In the rows, zero is written as 128.
The rows below fall into families. The same turns and mirrors carry the whole set onto itself and the rows of a family onto each other. For each named row, which other rows are in its family? Write them in the order they are listed.
These 33 rows form 11 families of 3 rows each.
q960: [125 124 128 121  83 123 143 152]
q864: [128 130 113 119 100 122 180 143]
q558: [112 128 113  99 184 106 137 133]
q32: [118 143 124 113 180 123 111 128]
q444: [124 113 152  76 115 110 130 148]
q400: [140 157 154 105 130 148 124 122]
q318: [109 120 126  99 169 104 104 143]
q335: [124 154 147 148 119 145 138 126]
q807: [ 77 117  98 105 144 115 114 139]
q254: [135 149 124 136  97 142 154 135]
q585: [ 88  96 130 130 135 157 147 116]
q395: [ 86 142 101 123 152 137 108 124]
q98: [144 141 124  77 155 117 148 107]
q251: [131 110 105 136 110 110 135 165]
q548: [135 119 134  67 136 102 124 125]
q921: [ 87  91 130 128 132 154 145 119]
q888: [142 138 107 154 120 133 132 149]
q208: [138 125  93 140 129 117 167 150]
q485: [130 120 128  78 136 159 109 140]
q675: [125 138 135 114  87 102 129 135]
q914: [145 145 140  86 140 126 109 111]
q804: [126 106 114  63 143 142 142 142]
q916: [ 87  92 127 127 135 154 151 117]
q570: [134 138 131  83 145 123 181 124]
q266: [135 165 128 127 106 121 151 114]
q354: [106 107 145 117  99 105 136 155]
q255: [ 83 133  87 111 162 124 142 124]
q434: [135 133 114  80 155 164 143 126]
q91: [104  97 109 134 157 132 115 107]
q381: [104  97 104 132 163 129 130 104]
q152: [101  87 106 127 156 122 122 112]
q791: [126 138 118 106 104  95 172 127]
q833: [116 129 123 121 132 114 194 132]

Same family as q444: q400, q570
Same family as q318: q558, q32
Same family as q254: q960, q864
Same family as q804: q485, q434
Same family as q791: q675, q266
Same family as q921: q585, q916
Same family as q251: q888, q208
Same family as q807: q395, q255

The rows below fall into families. The same turns and mirrors carry the whole set onto itself and the rows of a family onto each other. For each named row, which other rows are in its family? Write them in the order they are listed.
These 32 rows form 4 families of 8 rows each.
q359: [ 95  92 118 142 135  97 154 128]
q521: [136 156 141 119 124 148  97 130]
q456: [101 149 148 117 115 140  95 143]
q481: [114 102 139 141 131  85 167 132]
q54: [124 166 138 120 119 139  95 127]
q97: [148 163 144 122 117 136 104 139]
q286: [111  98 122 144 120  99 171 131]
q873: [135 103 104 138 140  93 160 125]
q792: [119 162 154 134 117 138 100 149]
q610: [142 105 113 148 136  93 163 122]
q480: [133 103 112 146 151  87 146 114]
q430: [124  93 107 132 134  95 157 117]
q26: [114 157 147 131 119 146 100 149]
q303: [111 153 161 126 111 139 101 141]
q491: [115 159 163 118 114 128 102 145]
q552: [132 157 141 123 132 133  86 134]
q714: [130  98 114 135 135  87 159 116]
q930: [110 159 151 134 105 123  93 140]
q684: [130 153 123 124 120 146  89 134]
q946: [106  98 119 144 127  89 164 138]
q17: [136 154 143 111 128 148 101 142]
q517: [115  89 120 151 135  90 152 133]
q375: [138 158 142 122 125 142  94 129]
q865: [120  88 124 146 133  93 160 137]
q814: [107  99 121 147 127  85 160 135]
q191: [128 166 141 116 117 142 105 132]
q671: [132 101 101 139 141  94 156 123]
q583: [134  96 111 131 146 108 164 125]
q460: [106 152 157 127 112 140  97 141]
q994: [110 152 150 120 103 145 110 151]
q165: [129  96  99 147 138 106 155 120]
q629: [106 102 119 156 123  86 156 122]

Same family as q480: q359, q481, q97, q930, q684, q583, q994
Same family as q286: q456, q610, q491, q552, q17, q165, q629
Same family as q54: q792, q430, q26, q714, q517, q865, q191

The rows below fall into families. The same turns and mirrors carry the whole set onto itself and the rows of a family onto each other. For each named row, which other rows are in its family? Write them in the order they are listed.
These 32 rows form 4 families of 8 rows each.
q581: [125 147 111 133 141 122 160 133 105]
q396: [145 121 172 136 175 142 159 130 141]
q536: [132 147 107 123 133 155 151 144 135]
q539: [166 171 106 112 107  94 163 119 158]
q189: [170 175  93 128 127 101 159 111 152]
q608: [125 158 123 129 137 136 149 120 105]
q244: [152 131 182 126 168 132 153 151 143]
q756: [124 142 114 148 155 114 158 147 120]
q146: [170 157 180 124 127 110 142  96 134]
q992: [174 167 144 150 153 141 195 115 130]
q111: [139 127 146 100 145  83 129 139 150]
q37: [177 144 170 123 148  81 172 103 164]
q147: [171 169 125 153 121 142 182 106 160]
q51: [146 163 151 164 144 141 183 118 173]
q895: [185 146 167 114 142 113 161 116 192]
q14: [164 157 113 104 100  93 149 131 150]
q101: [149 152 150 142 137 123 126  89 123]
q820: [139 133  97 122 153 127 181 151 165]
q730: [179 152 122 143  93 107 165 128 146]
q618: [164 128 126  82 137  96 141 128 126]
q476: [182 120 111 133 161 127 171 145 173]
q670: [141 187 164 120 133 107 142 116 122]
q443: [198 162 162 105 139 119 155 114 174]
q9: [145 133 165 141 179 144 175 117 150]
q571: [183 133 154 118 143 101 174 127 194]
q661: [130 139 155 104 188 130 158 120 153]
q178: [153 171 176 128 119 114 145 107 124]
q103: [157 121 101 120 163 122 176 143 174]
q823: [138 121 153  92 159  95 142 141 139]
q31: [149 139 131 103 142  91 118 146 166]
q748: [161 140 126 104 143 114 197 158 176]
q559: [172 165 132 147 137 154 193 110 149]

Same family as q14: q608, q146, q147, q820, q9, q571, q823
Same family as q536: q37, q51, q101, q730, q618, q661, q748

The rows below fall into families. The same turns and mirrors carry the whole set onto itself and the rows of a family onto each other. For each named row, which other rows are in its family? Write them in the order they are listed.
These 30 rows form 5 families of 6 rows each.
q917: [157 148 117 164 103 100 152 134 168 121  79 167 127 133 137 153 130]
q509: [189 116 140 183 125  95 145 128 104 118 115 219 109 143  95 145 132]
q553: [174 132 145 187 132 104 161 136  98 128 109 209 114 133 102 174 127]
q472: [141  59 120 180 133 119 153 134 134 134 157 169 156 154 170 126 142]
q325: [169 106 137 178 126 161 128 104  98 140 109 162  82 121 111 150 136]
q976: [157  93 158 195 128 144 146 128 125 115 156 147  97 183 164 116 154]
q365: [131  87 126 215 125 141 138 125 136 126 157 163 146 167 176 135 126]
q384: [179 152 163 199 121 111 139 121 102 137 121 208  93 143 116 151 122]
q442: [162  81 143 153 107 141 115 123 137 112 118 133  87 157 143 124 156]
q663: [164 158 130 191 102  77 137 137 136 118 118 206 131 153 137 151 108]
q982: [173 127 112 181 145  99 160 129 116 115 101 201  89 130 110 156 147]
q350: [137 133 117 200  92 114 130 129 153 127 130 171 163 153 166 146  99]
q887: [187 103 172 172 117 158 153 122  96 152 127 156  97 143 108 144 139]
q330: [154 145 128 160 106  79 152 144 151 114 105 186 149 159 136 172 124]
q65: [172 147 114 162  88  96 142 131 148 111 102 178 148 158 115 149 114]
q423: [139 115 108 194 116 141 144 107 150 144 123 170 179 145 144 162 111]
q680: [190 127 148 171 130 100 162 135 104 140 119 204 107 147  96 169 139]
q827: [124 113 128 170 106 128 131 117 152 145 124 162 175 143 169 162 114]
q763: [171  74 155 158 111 143 152 137 125 127 143 133 112 165 147 108 154]
q524: [179 122 174 168 107 156 149 123  91 137 111 154  93 131 113 138 130]
q61: [169  93 168 155 116 143 143 114 146 126 130 142 107 170 154 103 164]
q981: [183 104 179 179 116 156 133 101 103 152 117 175 101 130 112 128 135]
q702: [131  95 123 198 119 135 134 119 164 150 100 174 156 118 156 165 121]
q767: [142  72 123 191 151 126 157 118 149 125 149 177 148 170 166 132 157]
q71: [137  51 126 189 140 113 128 132 152 115 130 178 123 151 162 142 157]
q121: [138 110 114 173 110 117 139 119 147 159 129 175 181 134 157 157 108]
q770: [179 132 183 186 116 149 138 117 108 137 132 161  77 160 132 129 140]
q21: [164  83 160 154 119 133 148 134 113 108 139 143  96 162 152 106 159]
q547: [129  60 134 185 144 132 142 120 121 130 154 172 144 150 176 133 145]
q937: [170 151 127 150 100  82 149 135 147 138 108 186 147 151 125 165 121]

Same family as q553: q330, q827, q524, q21, q547
Same family as q384: q976, q365, q663, q350, q770
Same family as q982: q917, q325, q442, q702, q71

The rows below fall into families. The same turns and mirrors carry the whole set onto itself and the rows of a family onto each other. For each named row, which other rows are in its family? Write them in the order they are listed.
These 32 rows form 4 families of 8 rows each.
q746: [168 138 126 107 133 165 101 110 141 136 156 147 168 120 141 127 123]
q260: [109 141 129 153 131  80 145 124 118  95 111 127 114 138 124 131 111]
q371: [ 95 140 104 108 140 123 114  69 146 125 173 169 119  88 141 122 141]
q406: [124 150 138 132  89 117 149 114 159 160 155 127  97 100 124 102 103]
q47: [124 144 142 140  79 133 140 127 143 154 162 142 101 109 136 106  94]
q12: [102 173 112 122 142 100 116 103 129 101 132 103 126 166 117 134 113]
q220: [115 128  99 113 158 162 112  98 127  94 166 143 117  81 135 136 141]
q955: [ 93 148  94 138 103 129  86  91 130 115 155  95 117 106 109 131 159]
q964: [128 119  97 113 145 132 116  88 163  96 173 152 123  79 127 111 120]
q232: [109 144 106 103 155 144 120  76 138  99 155 142 112  73 140 136 150]
q109: [104 150 114 136 131  81 154 121 118 102 104 139 123 140 134 151 124]
q269: [ 86 168 107 121 131 110 111 104 126  86 128 108 123 147 123 152 103]
q219: [126 139 136 151  70  80 141 118 150 120 142 116 134 111 142 115 108]
q518: [115 166  93  98 126 125 131 102 143 105 120 110 144 172 119 116 121]
q164: [158 122 137 148 107 176 139 122 139 154 139 142 136 120 139 129 139]
q657: [ 95 137  90 135 135 138 101  83 140  84 134  97 125 102 134 146 159]
q221: [118 145 143 147 124 166 148 122 145 168 129 140 134 136 128 151 133]
q718: [123 130 121 139  89  76 145 118 118 113 156 112 129  83 163 125 128]
q94: [ 92 135  75 132 129 144  99  83 125  97 145 102 128 101 153 127 158]
q600: [105 145 130 141  92 150 134 109 164 148 142 137  79 101 162 115 115]
q520: [ 88 120  85 119 108 120 102  61 129 126 151 104 133 109 141 118 152]
q418: [111 143 125 117 132 100 154 130 134 108  93 144 141 149 150 125 146]
q10: [151 121 116 132 112 179 143 115 131 163 123 143 141 120 150 139 128]
q847: [139 143 104 132  87  80 114 134 144 131 132 113 117  84 156 108 142]
q259: [173 163 116 114 147 147 139  99 134 104 161 147 159 121 137 142 116]
q213: [155 135 117 105 121 177 116 106 144 123 167 142 167 108 146 147 125]
q869: [115 109 128 128 131  92 145 135 114 108 108 132 157 134 137 132 109]
q977: [117 171 103 121 113 144  94 107 117  97 108 107 125 160 127 133 117]
q25: [122 138 118 151  71  83 126 134 145 134 147 127 137 102 145  97 116]
q511: [155 173 112 115 140 145 106 104 119 144 143 154 173 114 126 136 112]
q44: [137 144 121 144 143 159 147 112 108 176 119 129 145 119 147 136 120]
q707: [132 156 103 133 116 121 145 122 160 158 157 120  78  94 146 104 116]

Same family as q511: q371, q518, q520, q418, q847, q44, q707
Same family as q25: q746, q406, q12, q232, q109, q94, q10

The rows below fall into families. The same turns and mirrors carry the whole set onto itself and the rows of a family onto each other. For each named row, which other rows are in its family? Write them in the order they are listed.
These 40 rows form 5 families of 8 rows each.
q911: [141 161 121 137 110 151 129 115 128  96 140]
q35: [116 115 109 113 128  78 172  98 125  97 155]
q138: [146 148 104 141 119 149 152 122 133  75 144]
q860: [ 74 119 109 155 171  74 128 125 136 102 147]
q137: [115 135 110 159  99 107 174  91 112  91 144]
q975: [109 112 115 135 144  88 182  96 149 101 162]
q28: [100 128 104 158 108 110 172 118  93  91 140]
q753: [134 128 100  93 117 113 113 112 161 109 142]
q422: [ 68 128  82 183 144 123 151 105 122  97 137]
q907: [ 97 111  92  99 114  96 165 114 136  86 149]
q824: [ 99 134  95 131 167 106  93 113 171 111 144]
q687: [ 95 143 109 154 161 128 103 105 140 123  91]
q857: [140 157 106 101 127 120 114 126 141  78 128]
q835: [ 79 127 109 179 143 106 134  80 146 105  99]
q127: [ 64 114  87 138 164  88 144 115 145  89 152]
q454: [ 76 121  99 192 135  98 142 103 127  94 112]
q506: [147 133 102 104 143 124 151 128 144  80 154]
q7: [136 133 120  90 112 102 122 127 130 103 137]
q186: [102 123  87 144  94 131 172 104 113  94 134]
q215: [105 126 108 126 175 113  97 135 156 106 118]
q224: [ 73 114 120 163 150  76 155 107 157 100 138]
q586: [118 133  95 110 164 119 102 122 152  88 100]
q247: [ 79 113 108 142 167  83 132  88 158 108 109]
q534: [140 146 115 131  95 134 129 117 112 107 122]
q467: [116 150 118 169 138 130  90 117 135 125 118]
q871: [ 77 132 105 195 152 104 133 115 117 107 133]
q72: [ 86 144 118 135 159 104  95 112 161 102 102]
q367: [116 150  96 147 140 143 103 115 141  83  91]
q701: [ 79 102  98 147 164  70 141 112 140 100 123]
q227: [104 147  90 176 147 140  99 104 149 119 129]
q643: [126 127 106 129 117  91 176 122 136  75 164]
q299: [114 138 121 128 157  99  84 126 155 119 131]
q265: [144 141 119  92 139 122 128 123 140 103 150]
q18: [103 147 110 170 147 141  97 128 144  98 107]
q821: [ 97 116 108 117 126  78 167 126 112  86 153]
q59: [109 127 115 172 120 112 183  89 137  96 153]
q494: [137 142  96 139  97 149 121 103 139 117 126]
q739: [135 127  97 149 119 114 185 116 115  94 152]
q113: [149 157  97 121 129 143 124 119 119  96 117]
q322: [ 81 114 110 183 150 100 165 101 136 120 127]

Same family as q739: q687, q857, q224, q72, q643, q113, q322
Same family as q127: q753, q422, q907, q824, q186, q227, q494
Same family as q506: q138, q975, q835, q586, q247, q367, q59

